[[118, 111, 126, 134, 131, 132, 124, 150, 131, 118, 128, 123, 124], [126, 125, 144, 142, 135, 129, 131, 116, 119, 124, 129, 135, 134], [123, 138, 136, 138, 138, 132, 127, 127, 113, 118, 128, 128, 125]]
The entry just left of the smallest entry is 118
The entry just left of the largest entry is 124

Questions about the matrix below.
1) The 3rd entry on the diagonal from the top-right corner?
2) The entry in the top-left corner?
3) The entry in the bottom-right corner?
4) The smallest entry in the last row?
5) The entry just left of 118?
120  131  129  120  126  131  119  131  139  130
139  119  130  135  117  149  129  108  116  119
127  137  119  137  144  124  123  130  128  118
124  132  131  132  117  129  127  128  151  140
1) 130
2) 120
3) 140
4) 117
5) 128

Read these off the row that follows.
1) Give the entry just right of the smallest entry.
2) Give the entry just right of 141.
[129 114 109 142 155 131 138 127 141 139 151]
1) 142
2) 139

[[154 121 122 129 129 129 135 122 133 128 129 130]
 [141 120 140 127 126 128 124 128 131 128 132 133]
 [105 122 120 124 126 131 131 124 140 128 133 136]
 [130 128 113 137 133 129 134 120 126 128 129 129]]
Rows and columns are numbered from 1.
The entry directly below the smallest entry: 130
The entry at row 1, column 2 -> 121
The top entry of the column that holds the largest entry is 154
Give the entry directly below 121.
Answer: 120
Give the entry in the bottom-right corner.
Answer: 129
The entry at row 1, column 3 is 122
Give the entry in the top-right corner.
Answer: 130
Give the entry just right of 135.
Answer: 122
The entry just right of 134 is 120
Give the entry directly below 141.
Answer: 105
